In the rows, 128 means zero.
One turn sends every row of this set to another row. A few are shown first. Where does it send the rows asked after them?
fut: [133 120 121 140 105  93 111 117 115 117 148 118 123 137 164 111 141 141
 157 119 108 127 109 114 116 141 119 139 159 144 118 126 163  79 131 142]
felu: [118 130 128 132 129 113 140 136 112 176 125  98 109 142 124 135 138 125
 172 123 114 174 112  93 141 123 141 142 104 124 104 139 137 114 154 133]
boge: [129 138 128 115  86 122 136 138 157 138 158 125 151 117 117 128 147 111
 164 148 120 125 119 137 125 114 143 125 151 139 122 126 119 134 115 158]
bobe: [142 151 103 142  79  98  93 125 112 125 135 126 146 141 141 109 105 135
 141 135 124 127 109 124 131 113 142 154 132 136 116 141 110 103 145 112]
fekaz: [149 130 123 142 112 111 121 125 133 141 124 108 113 135 128 126 174 124
 118 120 119 116 147 123 100 124 127 121 142 134 150 132 107 127 144 116]
dokav: [131 138 107 140 110 120 106 134 125 111 132 113 106  91 137  88  88  99
 120 147 130 128 116 120 131 116 138 136 135 113 111 139 129 108 122 140]
tinaz: [127 146 125 148 109 116 148 121 128 159 136  85 113 135 113 139 164 106
 130 137 119 142  97  91 150 111 152 109 134 104 124 134 107 105 138 134]
vivu: [152 132 100 111 121 119 113 134 157 106 123 110 152 162 138 140 121 114
 138 121 129 138 146 127 132 134 139 165 118 139 138 131 127 106 113 120]
nogut: [136 139 116 129 136 117 164 127 147 173 128  98  97 111 111 126 124 137
 125 122  98 134 141 116 146 126 129 161  96 119 146 140 122 105 118 136]
Matu: [133 113  79 131 121  95 142 133 113 127 103 111 107 136 107  99 126 113
 129 149 162 102 126 129 143  99 138 143 117 126 121 137 132 102 117 140]
lipam: [138 146  98 153  97  88 148 137 139 149 128 140 117 140 172 132 148 132
 141 126 121 137 116 124 139 115 159 124 148 114 109 148 138  78 123 121]
raf: [140 109 121 120 133 130 149 109 139 168 119 129 146 163 123  95 132 135
 146 110 138 126 131 133 128 112 137 148 111 126 142 131 166 122 138 124]
Mobu: [124 116 134 116 128 130 122  90 118 166 159 117 132 140 148 136 126 101
 138 110 121 142 115 121 127 120 127 112 169 115 129 109 139 107 129 120]
Tof: [163 121  96 120 118 119 130 140 161 135 145 110 119 117 160 116 123  99
 157 120 145 150 135 112 128 126 138 114 152 109 122 142 125  84  98 126]
non: [138 112 145 129 121  91 151 146 125 170 152 107 107 131 119 147 120 117
 139 125 103 144 105 125 151 102 130 160 104 139 115 141 137 126 121 165]
Ket: [136 121 109 131 102  81 116 141 137 146 158  98 118 138 136 117 102 125
 143 129 102 117 156 145 135 103 112 162 126 154 125 124 140 103 119 122]
Bunov: [123 146  84 111 118 106 132 117 124 149 142 145 112 121 118 136 127 116
 157 137 117 129 112 143 152 126 180 126 155 120 125 113 118 128 121 164]
podum: [119 133 104 135 128 117 146 129 129 145 112 121 142 146 162 121 144 115
 114 114 162 128  97 121 134 119 140 142 147 148 122 112 147  94 131 164]
kamel: [130 117 132 138 142 110 119 132 133 140 120 125  87 137 121 132 125 111
 139 123 128 126 153 142 145 132 138 110 141  94 135 121 124 123 159 114]
San: [136 135  94 126 120 100 128 130 118 106 135 100  96 126 126 126 124 122
 168 163 141 151 122  82 139 135 129 122 125 100 125 149 126  82 132 144]
Namub: [123 112 121 121 130 119 120 108 112 129 177 135 104 106 116 127 101 133
 150 136  84 138 120 118 138 125 129 155 142 139 140 137 120 113 103 149]
zikas: [137 120 132 122 123 130 141 102 127 169 152 122 119 125 113 113 132 127
 113 125 146 143 111  95 115 148 120 140 151 139 153 123 159  81 124 143]
Lis: [148 121 161 124 107 101 133 111 110 144 163 106  90 129 102 131 131 115
 122 132 107 125 105 128 127 122 108 137 140 132 132 127 152  97 105 149]
dal: [131 108 119 145 107 119 130 121 112 117 143 132 132 152  94 100 147 134
 163 152 124 132  92 103 145 104 160 141 122 134 130 151 133 128 133 151]
tetil: [115 120 105 131 119 108 139 104  87 142 132 103 110 158  95 112 141 102
 181 136 128 148 130  96 134 111 149 149 136 124 125 121 129 119 134 111]
zun: [159 150  82 135 129 113 138  96 122 140 145 144 121 104 140 109 151 145
 133 117 122 126 118 101 145 144 138 154 104 138 133 133 130 126 142 136]
Gik: [116 143 105 141 132 109 142 139 146 104 106 128 110 137 146 134 130 112
 102 139 113 127 134 132 144 126 155 157 117 121 122 136 159 106 115 145]
seg: [122 102  95 126 128 116 160 106 117 162 148 131 138 144 101 106 126 107
 141 132 154 135 129  97 131 115 150 170 148 145 156 119 136 115 118 137]
leno: [126 156 106 122 125 108 136 149 156 152 153  89 128 138 152 155 102 108
 141 138 135 167 141 105 150 117 125 142 124 132 132 120 118  98 134 148]
kodaz: [147 128 135 134 126 127 138 123 154 128 158 141 135 101 135 108 123 127
 162 130 135 131 129 113 163 139 114 142  99 118 115 136 148 128 151 129]

Tof moves to vivu
fekaz moves to zun
Now find these:
leno moves to Ket
raf moves to dal
zikas moves to seg

One turn sends every row of this set to another row. A few are shown first. Where does it send the rows asked after them?
nat: [135 113 153 135 140 131 115 103 141 158 137 132 146 131 120 144 162 120
 122 110 141 151 115 106 164 126 140 149 109  92 115 128 124 149 141 126
 122 109 146 151  88 118  93 145 150 121 117 122 126 161]
Tudi: [ 89 122 132 158 108 132 132 123 125 139 157 116 119 121  98 152 159 132
 131 114 115 156 126 108 166 111 114 137 147 124 143 122 146 156 132 163
 152 111 107 136  92 142 155 123 137  94 128 151 160 139]
Bitud: [125 101 139 132 123 127 126  97 134 164 150 142 144 121 114 154 160 103
 116 111 143 147 123 101 163 140 132 147 119  97 121 124 128 151 130 124
 122 112 139 139  82 117  94 132 142 131 122 125 125 139]
refon: [122 105 129 119 118 146 128 123 142 106 123  86 102 156 135 142 126 110
 148 116 124 126 136 165  97 111 138 135 143 138 147 132 106 129 153 100
 139 147 109 121 117 151 102 131 104 156 133 124 137 129]
fera: [120 148 139 170 125 118 134 120 141 129 153 111 139 113 125 117 160 175
 149 109 125 129 122 111 114 110 116 135 113 139 124  93 141 159 141 140
 141 126 122 109 109 138 123 135 123 126 160 130 176 150]
pab: [110 133 130 170 133 117 137 106 141 138 148 109 131 114 113 127 163 167
 145 108 133 129 122 106 110 123 104 124 116 124 128  93 133 162 136 144
 142 139 129 106 105 145 132 132 114 123 163 137 174 146]
dimok: [131 125 164 132 127 126 111 110 142 146 127 133 154 142 122 132 163 129
 119 116 144 141 119 116 164 111 143 154 115 111 104 130 136 150 149 112
 126 115 152 156  93 107  96 147 132 126 116 115 129 150]
Guro: [ 97 147 144 160 118 139 133 131 137 130 151  98 128 135  92 139 163 144
 140 112 123 154 131 108 168  93 124 142 143 123 131 125 151 151 144 165
 138 117 114 150 106 137 145 132 131  93 118 145 155 166]
tibis: [ 96 136 146 166 119 133 120 130 132 129 138 102 125 138  98 138 165 151
 129 113 123 152 123 120 165  87 121 140 142 127 129 129 142 153 147 158
 158 116 122 151 103 137 166 135 128  87 126 149 160 151]
buze: [121 142 135 171 132 118 133 110 142 135 149 115 129 114 130 121 162 178
 150 102 118 132 123 109 115 115 115 136 111 124 131 101 145 165 136 151
 138 124 124 109 102 140 122 138 131 122 162 131 175 151]
voru: [114  94 122 116 139 150 140 111 144 122 112  93  81 157 139 148 131 111
 146 106 120 124 137 159  99 119 129 125 137 127 154 140 110 142 148 116
 137 135 108 121  97 148 112 134 113 157 146 140 128 118]
pili: [ 90 129 140 163 100 125 121 130 125 129 151 112 131 133  95 145 160 142
 127 118 121 152 128 116 169 102 116 139 154 132 133 122 148 154 136 154
 157 127 118 142 101 140 163 123 121  92 125 141 168 136]
pivaf: [130  93 101 125 119 152 123 100 136 140 101 116 115 163 138 143 108  89
 130 105 111 154 134 138 120 117 139 132 156 117 156 159 119 139 140 135
 135 131 107 137 124 142  97 126 124 152 121 137 133 123]
Sut: [ 99 131 135 158 117 137 123 125 129 139 161 103 127 124  92 149 160 141
 138 112 115 164 122 102 166 110 125 137 142 114 142 116 137 150 135 166
 145 119 110 141 106 148 143 125 146  90 121 145 161 167]
mog: [139 110 113 135 124 154 120 114 141 128 103 104 122 162 145 131 109  96
 126 111 118 155 129 156 121  96 146 147 148 126 144 160 111 131 153 130
 137 125 114 146 141 140  93 141 122 147 117 129 129 142]
Kis: [132 109 115 135 127 151 127 112 139 131  94 111 111 165 144 132 108  88
 125 112 125 146 127 158 122 100 138 139 148 134 142 164 114 131 158 128
 150 122 115 146 130 135 107 140 113 154 121 135 128 124]
ker: [139  96 107 132 129 156 121 107 140 138 100 105 111 157 144 136 112  96
 128 101 106 158 127 144 118 103 145 143 148 114 156 165 109 136 145 142
 132 117 107 141 134 140  91 136 136 148 122 138 127 134]
Guge: [124 105 127 113 120 154 133 117 151 111 119  88  97 158 142 136 131 126
 155  99  99 127 144 156 100 106 148 142 139 128 158 144 124 139 143 117
 121 133 103 123 110 145  89 130 127 157 136 129 130 132]
bev: [129  93 107 131 127 148 113 106 131 137  93 117 112 166 141 141 105  88
 125 112 121 152 124 150 120 114 133 128 152 126 147 157 108 138 152 125
 148 134 113 144 125 142 113 130 115 150 123 140 139 118]
rar: [128  99 138 121 137 145 119 125 146 117 116  81  90 149 152 138 130 127
 144 105 108 126 130 169  98  98 146 143 129 132 152 140  96 133 157 113
 142 121 105 122 114 145 107 143 129 149 139 135 133 130]
lukib: [122  91 147 132 112 114 109 106 127 159 140 145 150 125 118 155 159 107
 107 119 147 144 112 113 156 135 128 147 123 112 115 121 122 153 135 111
 140 120 145 136  87 117 114 134 131 127 125 122 136 119]
bado: [111 141 135 168 130 117 145 114 141 135 147 109 133 109 118 120 163 164
 146 110 137 122 121 110 110 113 106 129 111 137 124  94 136 159 145 144
 141 127 120 105 104 134 134 139 115 125 161 143 172 142]
bug: [121 108 160 134 119 117 114 111 137 152 124 143 149 137 125 139 162 121
 105 116 146 135 113 122 159 116 132 151 115 120 106 131 131 156 149 111
 141 108 152 148  85  98 117 145 127 124 128 127 132 117]
kigu: [128  90 124 114 136 151 108 108 144 121 113  85  92 158 142 148 127 127
 153 102 105 139 137 154  98 121 142 126 142 115 159 135 104 138 143 112
 135 151 110 122 112 160 101 126 132 150 141 129 144 136]
mibop: [112 138 129 169 130 120 142 101 147 135 151 112 129 120 118 125 164 171
 150 103 122 131 132 105 112 123 111 129 117 119 132  98 145 167 130 150
 131 134 126 106  99 144 123 132 121 125 162 130 174 148]

fera moves to pab
bev moves to ker
Now find these:
kigu moves to rar
pili moves to Sut
lukib moves to nat

One turn sends every row of this set to another row. A few are shown first. Where does it send the rows asked after them?
notem: [138 174 129 128 125 129 143 154 150 154 120 105 136 123 149]
magim: [111 111 108 133 126 139 111 135 128 141 125 116 101 101  95]
sura: [163 147 135 119 120 121 162 167 157 147 126 133 131 128 117]
pid: [143 131 131 104 133 107 153 167 150 134 131 129 132 121 137]
Vumu: [139 110 114 126 134 140 105 126 137 129 112 121 108 116  99]
ripas: [117 116 122 125 128 136 102 123 133 129 116 119 101 116  91]
Gadil: [123 121 111 124 111 132 144 137 143 148 125 145 136  76 110]
bofip: [111 157 138 152 153 135 157 108 164 150 122 127 115 111 100]
kib: [111 155 129 124 148 149 118 119 121 122 116  99 114 116 121]
mula: [ 97 147 132 133 129 136 154 143 164 159 121 119 101 151 101]
danik: [145 136 123 112 118 112 150 177 157 148 116 127 142 103 122]
vof: [151 165 128 143 128 135 154 148 153 150 108  94 129 130 140]
bif: [140 140 137 110 133 107 165 168 159 143 129 133 134 112 124]
liki: [122 166 129 120 138 141 122 103 130 130 134 121 113 114 136]
tif: [121 137 114 134 129 145  95 119 143 131 121 127 105  99  98]
zapub: [126 169 129 134 140 145 106 123 142 137 122 104 109 128 133]
sodug: [127 122 116 115 120 117 125 149 149 133 123 145 124  81  94]
serun: [114 171 134 133 132 144 122 106 128 131 122 104 110 118 131]
Noz: [138 148 151 142 138 107 152 127 133 131 109 109 112 100  76]
Nika: [ 92 137 161 116 103 136 155 155 144 155 117 108 116 126 111]
Lukez: [120 163 127 151 146 122 160 119 157 150 121 126 103 124  80]
Pev: [130 130 147 144 145 106 150 126 143 112 111 106 101 104  90]
Pari: [126 122 118 121 108 114 146 154 146 153 143 150 113  93 101]
Vum: [147 178 132 133 131 153 153 132 143 143 109 103 138 124 131]
Likoz: [120 114 114 122 109 125 144 144 151 154 127 146 127  85  91]
Medo: [122 126 140 137  88 111 156 136 132 141  99  98 118  96  99]
bufon: [102 140 157 100  98 113 155 142 138 157 121 119 120 130 116]
tidob: [116 138 140 128 133 140 148 136 167 173 112 115 116 157 108]
zesin: [149 155 111 144 121 142 146 139 152 157 114 100 131 129 145]
Rafe: [122 132 165 131 105 122 153 145 127 141 102  95 122  98  93]

serun moves to bif
mula moves to Rafe
Gadil moves to liki
Now find these:
notem moves to sodug
tidob moves to Medo
Pari moves to kib

